In the rows, zero is written as 128.
Each path below is one point turned by a fixed rotation once a step. After each direction that follows a path, write how fast that rotation turns it, in degrees each step (0 if it stays still).
Each turn is a multiple of 5 degrees from 10 to 175, or 0.
Each row of a path follows its step; steps can be skipped.
Path 1:
step 0: [133 115 133 115 135 120 126 126 129 132 124 133 129 126 118 128 135 127
 121 127 124 128 111 122 137 126 135 135 128 132 119 119 128 124 120 125
 137 132 131 128 134 137 133 126 135 132 134 129 118 136 133 124 128 136
 139 123 126 114 127 123 129 129 126]
step 5: [119 122 126 137 115 124 125 124 128 123 121 132 130 117 137 132 129 123
 129 131 123 133 129 141 124 126 135 138 122 134 118 128 123 122 123 135
 121 128 124 132 120 128 128 138 122 120 132 122 131 119 132 136 135 124
 132 123 124 130 117 117 140 124 134]
step 6: [125 125 127 128 125 126 128 131 122 130 122 135 131 131 121 126 130 121
 132 126 124 115 114 130 136 126 125 126 121 143 124 119 124 124 136 141
 122 137 124 133 136 116 125 127 136 124 128 132 128 114 137 131 136 125
 125 125 124 116 126 123 124 130 129]
step 9: [128 128 128 127 127 126 125 128 139 119 127 129 127 122 119 131 128 120
 133 122 112 125 125 120 131 129 116 128 132 124 120 130 133 131 118 137
 139 126 129 127 132 129 114 127 136 120 115 137 124 127 125 122 130 124
 132 122 134 120 111 128 130 125 132]
step 13: [125 127 126 123 128 125 132 127 141 133 127 123 138 125 126 131 124 124
 128 122 130 120 129 130 119 125 131 141 122 145 120 141 129 130 125 120
 116 129 122 135 142 116 124 135 132 127 131 120 123 139 120 126 126 130
 120 121 128 126 126 126 129 133 127]
step 15: [123 123 126 136 124 121 138 133 124 124 124 123 124 125 137 124 128 120
 133 122 134 123 123 124 116 121 126 135 128 142 125 138 136 129 129 137
 119 118 124 128 123 126 113 127 131 124 125 130 137 126 117 129 142 131
 130 123 132 123 124 129 126 128 139]
step 16: [131 135 131 137 122 124 123 132 135 130 135 130 129 129 121 141 136 120
 116 136 126 124 129 127 130 123 129 132 133 130 122 127 125 125 127 145
 110 126 116 128 128 121 119 129 130 122 129 124 127 121 134 120 132 130
 134 122 123 132 135 126 136 134 138]
step 17: [124 122 132 130 125 121 132 139 123 130 128 125 121 120 125 132 123 120
 124 120 134 112 128 127 138 121 134 127 119 136 133 132 131 123 126 135
 134 132 130 125 134 129 108 122 123 124 134 142 123 118 131 121 131 135
 128 132 124 127 131 135 137 128 129]
step 19: [132 127 132 126 132 118 121 143 135 128 130 124 135 123 127 123 121 125
 131 126 132 125 127 118 136 127 121 131 137 131 120 131 139 135 125 127
 124 124 134 128 145 130 121 117 124 127 131 127 116 132 137 115 126 125
 131 134 121 123 123 123 133 140 126]
Speeds:
[131 128 130 128 127 131 129 127 129 127 130 126 131 129 129 126 125 126
 129 126 127 128 131 131 127 129 128 128 129 130 128 128 127 128 130 126
 126 128 130 127 126 128 127 129 126 129 129 128 128 129 131 129 128 124
 127 128 125 125 127 127 128 127 123]
45
[130 128 127 127 127 125 127 129 127 127 130 130 127 123 130 127 127 128
 131 126 128 127 127 126 126 124 129 128 128 129 127 131 127 130 127 126
 131 128 128 127 127 126 129 129 127 126 126 130 128 130 128 128 129 127
 125 127 129 128 129 127 133 129 127]
175
[129 127 127 130 128 130 127 128 128 128 128 126 127 129 126 129 130 126
 130 130 127 130 128 128 127 128 129 128 129 127 130 131 128 130 126 130
 128 127 126 127 124 128 127 126 125 129 126 131 128 125 128 126 128 129
 129 122 128 130 129 128 127 125 128]
60
[126 126 127 129 125 128 126 131 128 127 129 126 126 124 128 127 127 129
 129 129 129 131 129 128 129 130 127 129 126 129 125 127 126 127 130 127
 129 127 127 125 127 133 129 125 127 129 130 127 128 129 130 126 129 131
 130 129 127 129 127 128 130 128 127]
155
Path 2:
step 0: [133 122 124 112 132 128 122 133 130 135 137 127 127 129 132 129 131 127
 136 128 119 127 124 132 133 118 130 126 114 123 140 127 131 116 128 127
 113 138 117 129 127 137 125 124 126 131 118 122 122 133 131 121 123 123
 124 123 133 132 123 118 135 124 133]
step 2: [124 135 134 122 119 123 141 124 120 136 119 132 133 117 134 119 133 127
 127 129 126 133 124 125 128 138 118 133 125 132 134 120 124 123 131 135
 123 126 131 137 137 124 133 129 125 127 126 126 133 129 145 117 130 116
 121 130 133 132 130 133 136 131 136]
step 4: [128 134 134 125 133 121 118 119 125 123 129 132 127 138 126 132 126 135
 124 111 126 133 127 118 134 132 125 122 131 127 117 141 125 124 130 132
 132 127 124 133 126 131 134 110 125 124 123 131 131 124 134 117 128 132
 137 132 125 127 120 140 133 128 137]
step 5: [128 129 126 122 124 123 131 133 127 128 129 134 121 126 125 116 140 126
 122 129 129 133 126 126 135 123 134 118 122 141 129 126 115 124 123 131
 123 125 112 126 126 123 130 132 130 134 138 130 137 120 127 127 127 134
 140 123 135 128 119 135 144 132 129]
step 9: [136 129 138 136 132 139 137 125 121 134 118 136 120 122 127 135 141 127
 119 127 125 133 122 127 136 135 128 122 132 123 124 127 126 137 122 119
 124 123 124 132 136 123 130 128 122 117 118 121 124 135 140 129 137 130
 126 134 121 128 132 131 130 122 132]
step 11: [131 125 130 118 130 131 114 118 135 123 124 125 134 139 128 124 127 139
 123 126 128 132 128 127 128 109 123 120 134 126 118 120 124 135 127 138
 124 121 129 120 121 132 127 124 131 119 120 120 125 123 132 128 134 129
 126 127 129 135 136 133 135 121 132]
step 17: [130 133 127 128 136 134 135 125 129 134 134 138 132 128 123 135 141 133
 125 129 126 131 125 120 126 120 128 126 121 122 124 118 137 120 146 133
 131 120 120 133 136 138 132 130 124 135 129 132 119 121 129 137 125 124
 144 128 127 130 128 128 123 131 123]
step 18: [130 134 119 117 134 131 130 138 134 127 128 124 133 130 128 129 132 132
 131 129 123 125 136 125 121 126 128 125 121 128 138 126 134 120 135 138
 113 129 129 118 130 133 125 120 130 125 121 115 129 126 125 129 134 126
 126 140 128 141 133 139 140 136 132]
step 19: [126 123 130 123 138 134 126 124 137 124 135 131 129 135 137 128 134 121
 136 129 123 135 132 127 132 122 122 133 126 124 145 137 122 130 131 142
 129 127 131 143 132 130 118 131 133 133 138 133 135 119 133 128 134 129
 122 130 125 132 135 122 128 126 140]
Speeds:
[128 128 127 128 129 127 129 128 128 126 127 129 128 127 130 130 127 132
 130 125 129 129 127 130 127 126 127 128 130 128 128 125 130 124 129 125
 130 128 131 129 128 130 131 128 126 125 129 127 129 125 130 126 128 130
 126 126 128 127 128 129 129 128 130]
160
[130 129 129 131 128 129 130 127 127 130 124 129 129 124 124 128 129 127
 128 130 131 126 127 128 130 128 128 130 126 129 126 126 130 127 129 127
 127 128 128 130 127 130 127 130 130 130 131 129 130 128 132 128 129 128
 128 129 131 127 129 129 126 126 127]
100
[126 129 125 129 129 127 127 130 130 127 129 126 128 130 126 129 127 126
 128 129 131 125 126 130 126 128 128 128 127 126 128 127 127 130 128 128
 126 125 131 124 129 128 126 127 129 128 126 130 129 129 131 126 130 131
 128 127 126 125 130 129 131 129 128]
145
Path 3:
step 0: [121 130 129 117 138 124 137 140 132 122 112 113 132 123 127 121 135 130
 123 117 128 133 128 124 122 120 132 126 139 140 133 138 117 139 123 125
 120 134 130 124 130 128 132 122 135 127 134 132 133 135 137 121 130 125
 119 133 130 141 132 131 124 121 128]
step 2: [132 119 128 111 127 128 137 131 128 128 123 136 139 129 134 137 129 131
 131 125 127 131 134 126 143 120 127 119 125 122 140 127 135 140 126 132
 135 133 131 134 118 131 136 127 142 122 134 120 132 136 130 130 136 119
 117 126 134 118 119 135 132 121 135]
step 5: [127 121 138 119 129 122 131 127 133 125 121 141 128 128 128 136 128 118
 125 140 127 115 138 129 122 130 128 134 122 131 145 140 125 132 128 125
 135 115 132 124 140 130 141 126 128 132 124 122 133 134 137 124 120 137
 134 136 130 120 127 129 135 131 136]
step 10: [132 114 128 120 137 126 131 135 131 132 124 134 137 128 134 120 128 132
 133 114 118 134 126 123 147 120 130 113 119 135 133 124 132 131 130 131
 124 122 134 119 129 122 132 133 138 129 137 122 133 137 130 123 135 121
 125 133 131 129 122 136 127 115 136]
step 12: [127 141 139 118 126 130 140 132 126 125 120 127 124 124 130 128 135 122
 130 120 127 127 111 132 129 127 122 118 132 132 136 127 124 127 119 130
 134 114 131 134 128 136 124 132 129 117 130 134 137 140 125 137 124 115
 121 118 139 120 123 122 129 123 136]
step 14: [124 137 130 125 128 121 137 126 128 131 121 152 124 121 138 128 125 130
 126 126 140 137 134 127 114 115 134 129 125 126 135 127 130 132 126 130
 140 132 119 120 127 127 123 127 123 134 113 127 135 128 128 130 125 117
 116 132 130 126 129 132 136 127 137]
step 15: [133 131 124 119 125 132 132 138 140 126 123 129 125 126 134 123 127 120
 110 131 142 125 129 130 128 127 118 135 138 130 140 148 138 130 134 126
 127 110 134 132 124 125 125 139 122 134 128 127 126 132 137 119 133 127
 134 123 131 133 126 128 123 125 132]
step 18: [124 118 137 128 130 125 136 141 121 133 127 137 127 125 129 111 123 137
 130 118 128 132 132 124 139 126 125 123 115 138 137 126 132 124 127 128
 114 123 142 119 135 122 121 131 132 132 126 132 131 132 127 116 139 131
 137 134 126 139 124 129 125 124 134]
step 19: [128 124 134 122 123 135 136 138 137 126 136 123 146 142 123 131 135 122
 145 130 133 135 135 126 127 118 138 123 125 132 134 134 128 133 135 127
 127 135 128 130 123 125 135 134 129 138 131 140 137 138 130 137 119 127
 127 130 129 140 131 130 120 129 133]
Speeds:
[125 127 127 125 128 126 128 127 127 126 128 129 128 129 126 132 126 129
 125 128 127 128 128 126 127 128 128 127 126 126 129 131 127 132 126 129
 129 131 127 127 128 126 130 127 126 127 129 130 128 127 128 129 126 128
 127 129 126 127 129 132 130 132 128]
125
[128 131 127 127 128 128 130 128 126 128 128 126 128 130 126 128 125 129
 127 128 131 126 129 129 124 129 127 124 130 128 128 129 131 128 126 128
 124 127 132 127 128 128 128 128 129 125 126 128 131 127 128 128 129 126
 129 130 126 127 128 127 126 126 127]
120
[127 127 125 128 128 129 128 128 128 126 132 128 126 129 131 128 128 129
 130 127 127 128 125 127 129 130 127 130 127 129 129 130 131 130 123 129
 125 127 129 130 129 128 126 131 130 129 128 127 125 129 127 127 126 126
 130 127 128 128 126 129 129 129 130]
130
[125 132 129 126 128 130 127 126 130 127 128 127 129 126 129 127 129 128
 129 131 129 129 127 131 131 127 131 126 129 128 129 127 127 129 128 130
 127 126 126 127 129 128 130 125 129 124 129 126 125 128 128 130 129 125
 125 127 127 129 125 130 128 128 128]
35
[128 127 129 127 129 127 126 128 131 125 129 129 128 128 131 127 127 125
 128 126 130 128 130 129 123 129 127 130 131 127 127 127 127 129 129 128
 128 126 126 126 130 129 127 130 125 126 129 127 128 125 129 126 126 126
 127 129 130 127 128 126 129 130 129]
45
[127 126 125 129 132 128 131 128 128 128 127 128 128 130 129 127 127 124
 131 129 127 128 129 127 129 129 129 125 128 128 124 131 125 128 129 128
 126 129 127 128 128 127 124 126 128 127 131 128 130 131 125 128 128 127
 128 128 127 129 127 126 128 130 127]
35
Path 4:
step 1: [142 135 133 130 130 133 136 127 121 118 135 127 135 126 134 128 123 126
 117 136 133 125 124 121 131 126 123 135 124 120 124 123 142 132 137 125
 128 118 136 133 119 134 137 135 119 132 124 131 129 124 111 124 124 129
 127 122 127 131 135 110 129 124 130]
step 4: [133 120 132 127 128 126 131 123 135 119 134 126 141 122 133 136 122 130
 120 136 136 130 127 127 123 129 133 141 122 127 131 130 128 140 125 136
 130 118 144 143 115 122 136 120 127 131 126 126 121 121 137 130 124 140
 130 122 133 126 136 118 129 128 133]
step 5: [129 133 130 135 133 126 125 124 123 139 117 119 131 120 125 117 120 129
 134 117 123 128 127 127 132 114 139 131 133 128 137 124 123 124 131 127
 130 123 119 120 138 120 137 123 120 129 119 136 123 126 135 120 131 125
 142 117 128 124 118 127 123 135 138]
step 8: [135 143 122 129 126 116 143 124 124 124 122 127 135 135 118 123 120 132
 128 126 124 116 123 125 127 130 133 124 128 128 131 120 126 121 131 128
 133 133 121 120 133 127 141 114 126 139 121 141 131 121 130 131 139 119
 136 126 128 122 129 131 125 119 134]
step 9: [124 128 136 125 136 127 124 124 124 113 129 127 132 135 150 127 127 125
 120 134 111 124 133 122 132 126 140 121 121 126 138 127 129 139 121 126
 127 136 130 130 120 126 114 129 118 125 137 126 125 126 133 126 126 125
 124 140 137 127 134 124 126 130 134]
step 10: [137 117 122 137 133 129 123 127 137 134 128 121 136 116 127 132 134 129
 133 130 133 118 131 132 145 122 133 141 130 132 126 130 132 126 130 113
 133 121 129 142 132 125 133 134 127 136 127 126 114 131 126 126 118 135
 124 128 133 131 127 140 123 133 134]
step 11: [129 122 126 126 131 128 132 129 131 135 123 126 129 130 122 132 123 130
 126 137 119 118 123 120 122 137 137 123 134 145 127 117 126 122 134 135
 137 127 135 123 127 136 139 124 122 133 124 133 134 123 125 130 137 129
 135 115 112 120 114 120 130 121 136]
step 13: [139 126 128 133 134 133 126 120 128 125 129 123 128 132 126 129 135 131
 132 119 144 112 124 130 138 123 132 140 117 127 130 123 137 135 138 128
 130 124 118 135 133 127 141 122 124 128 120 128 125 135 131 138 131 125
 130 139 132 139 132 141 130 124 121]
step 18: [120 141 118 138 129 139 119 124 131 128 130 127 137 126 140 123 122 136
 127 125 126 117 114 121 137 132 127 130 133 129 129 128 120 136 125 123
 128 128 123 128 136 136 141 127 123 121 140 126 133 138 125 127 121 111
 119 127 120 127 129 133 131 122 128]
Speeds:
[123 126 128 127 129 128 127 130 127 125 127 127 127 129 130 129 127 127
 127 129 128 127 125 125 124 129 129 130 128 130 128 129 128 127 128 127
 127 129 129 128 127 127 129 127 125 131 128 127 129 128 126 131 129 130
 130 129 127 129 132 126 127 130 126]
145
[125 131 129 130 126 130 127 129 130 127 129 130 131 128 129 130 125 129
 125 127 126 130 128 130 128 128 128 131 128 130 127 127 128 129 130 127
 129 129 128 127 126 128 126 129 128 125 129 129 126 131 125 128 127 130
 129 131 129 130 130 128 129 125 129]
125
